One turn sends every row of this set to another row. A few are shown first. Where does it send the rows asked after them?
Fos: [ 17 -32 -33   3  19   7  -3  34  53   8  -7  -1   4  15  11  -1 -26  -6
  18  16  11   6  12  10  -8   2  17   0 -16   5  15   1   2 -15 -23 -27
  15   8  15  17   3]
Laz: [ -1  13  -1  40 -50   0   2   6   6  11  -8  -8 -18 -31  20  10  -8   9
  24   3   3  -2  11  21   0   8 -11  -8  -9 -23 -19  13   5  -4 -28 -10
   2  11  10   4   4]
Paraz: [  0   6   3  43 -47   6  -1   9  12   9  -7   2 -16 -30  17  -5  -8   5
  25  -5  -4   7   8  19 -13   0 -16  -2 -13 -22 -20  11   8 -11 -26  -2
   4   1   8   3   6]
fur: [ 12 -30 -45   6  11   3  -1  34  48   9  -7 -11   7  18  13  10 -29  -8
  19  14   8   2  14  11   1  11  19  -2 -14   2  17   2   1 -14 -28 -31
  13  16  17  21   0]
donov: [ -1 -17 -14  -4  -2  11   0   7  -9  10   2   9  -8 -23  24   5  30 -32
  21   9  33 -24  10 -53   3  21  41 -11 -17   0  11  11   2   8 -21 -11
   3 -24  10  11   6]
Maba: [ 16 -27 -39  -1  17   5  -3  29  48   9  -5  -4   3  19  17   4 -24   0
  19  22  11  -6  12  13  -6  11  19  -7 -16   3  18  -2  -2  -8 -25 -36
  14  12  13  11  -1]
Momor: [  4  13  12  41 -43   4   3   7  13   8  -1   2 -23 -29  21  -5  -5  15
  23  10   6  -9   6  19 -11   7 -16 -12 -17 -22 -17   9   5  -6 -21 -11
   6   1   6   1   2]
nez: [ -8 -19 -24   2  -9   6  -1  11 -12  11  -8   3  -2 -25  21  13  24 -41
  24  -5  24  -7  15 -50  11  20  41  -4  -7   2  13  12   5   6 -24  -6
   5 -16  17  19   6]
fev: [  0 -25 -12   3  -2  11  -4  11  -6  11  -6  13  -6 -25  21  -5  32 -39
  19  -6  24  -8  12 -56  -4  14  39   0 -17   1  12  12   8   0 -20  -2
   9 -26  10  13   8]
Loma: [-10 -27  -4   1 -42  -4  -5  35  13  18  -4  10 -24 -42  41   2   9  -1
  17  30  -1  -6  19  32  -7  10 -38  -4 -14  -7  27  10   3  -5 -27  23
  10  -2  -4   9  -3]
bira: [-11 -28 -10   0 -43  -4  -3  39  10  19  -6   7 -24 -43  43   3   7  -5
  18  27   0  -3  20  34  -5  10 -36  -3 -11 -13  26  14   4  -6 -28  24
   9   0   3  12  -2]
depef: [ -5 -54  17 -23  36   7  -2  15  -3  12 -12   9 -12 -17  18  -5   5   0
  33  20  14  -1  29 -36  -1   9  41  -1 -15  -7  13  15   0   4 -29   6
  21  31   2   1   7]
Dozar: [ -6 -51   8 -25  31   6  -2  10 -11  17 -13   0 -10 -18  21   2   1   1
  37  19  14  -5  30 -33  13  18  43  -3  -5  -6   8  16  -3   6 -32   6
  18  39   4   5   6]
puva: [-11 -27 -11  -2 -45  -2   2  37  10  18  -2   3 -21 -42  39   6   6  -3
  19  32   1  -9  21  35   0  15 -34  -6 -12 -13  26  10   3  -1 -31  20
   6   2  -1  11  -4]
Tufuf: [ -6 -53  10 -19  32   6  -1  17  -8  17 -16   6  -5 -16  19  -5  -1  -6
  35  10   9   7  32 -37   8  12  40   2  -6  -7   8  17  -2   0 -32   8
  22  33   4   6   8]

Fos turns into Maba
Tufuf turns into depef
nez turns into fev
And these:
Momor turns into Laz

One turn sends every row of this set to another row. A few are shown first. Where does it send the rows asked after them?
kirat: [ 39 -14  31  22  -6   9  -6  -2  12 -47 -25   7  13  -5  22  13   1]
gadu: [-14  -6  11   1  -7  29 -18 -19  -2 -53  -7  15 -15   1 -23 -12  25]
val: [  5  -8  27  15  -9  -5  20 -37  14 -26 -32  13   7 -11 -18   9  21]
puso: [-15 -29   7  -2 -27   6  -9 -14  -4 -17  14   1  28   3  16  -2   6]
giku: [  4 -29  42  14  -7   0  -6 -12  14 -22   3  14  18  25  11  16  19]
sem: [ 17  16  34  19  -2  17 -10 -41  11 -19 -17  -1 -10  11 -29  10  -6]
Dore: [  3  11   9  10 -27  22 -21   8  -6 -29  -2 -20  -8 -17  -9  -8  12]
Zakeg: [ -2  -2  14  18   6  19 -33   4   5 -35 -18   6  -7 -14  -4  17  36]
butu: [  3  23  21  43  22  14 -18 -21  17 -29 -14  21   3  -9  -9   3  -3]
vad: [  3 -32  39 -19   2   3  -9 -10  14 -12   5  20  12  20  -5   1  19]
zin: [ 35   2  32   1   1  36  -9 -12  24 -43  14   3  -5 -25   3  -3  -8]
Nesod: [ 16 -22  13  31 -24  26  -4   3   1  -8 -14  31   0 -22   5 -15   8]
dodu: [  2   2  20   2  -3   6   2 -31  14  -9  11   3  23  17  18  10 -23]
nim: [ 24 -29  46  20  15  15 -20  -7  -1 -28  11  19   8 -18 -27 -14   9]
par: [ 13  -2  38  29   7 -11   6 -22  16 -20 -37   7  14 -18  -9  -5   7]
Gev: [  5   8 -15  19   5  18 -12 -37   0 -24  15   1  11 -27 -15  -9   4]
bibad: [ -1  -2  41  -2 -20  28 -30  -6  25 -34   8  13  10  21  11  -8  -8]
reb: [  0 -10   8   3  25   9  -5  12 -15 -46  -2  20  11  -7  -4  -8 -16]
surus: [ -9  -7  -2   9  -1  21  -1 -12   9 -53  11  17 -10 -14 -14 -29  16]
zonup: [ 21 -29   8   2  -7   7 -18   8 -23 -32  11 -11  13 -11 -18   9  -2]
Kazuk: [ 24 -18  24  11   4   8 -16 -42  23 -14 -18  -1 -16   0 -26   7 -12]
Teto: [ -7  19   8   5 -24  20  -8 -19 -12 -34  -6 -18  10 -23 -14 -11  12]
tora: [ 15 -21   2  20 -13   4 -10 -31  21 -20  -8  -2   0 -26 -18  29  20]
galu: [-13  -1  33  -3   8  21 -26  -9   6 -45  19   5  15  21  16  -3  -3]
mubok: [ -4 -21  19  -3 -37   9  -1 -17  21 -24   8  15  32  -4  14 -16   1]
dedip: [  3   7  33 -13  -1   3  -5 -14   4   3   9   4  29   8   0  -9 -13]
Peke: [ 40 -22   1  25  -7  17  -5 -30   7 -31  -7  19   7   5   8  -3 -25]
lugum: [  5  -9  16 -11   3  17  -7  -2   3  -5 -18   5   3 -38  -3   6 -26]

surus turns into Kazuk
vad turns into bibad
butu turns into Gev
And these:
kirat turns into reb
lugum turns into Nesod
galu turns into dodu
val turns into gadu

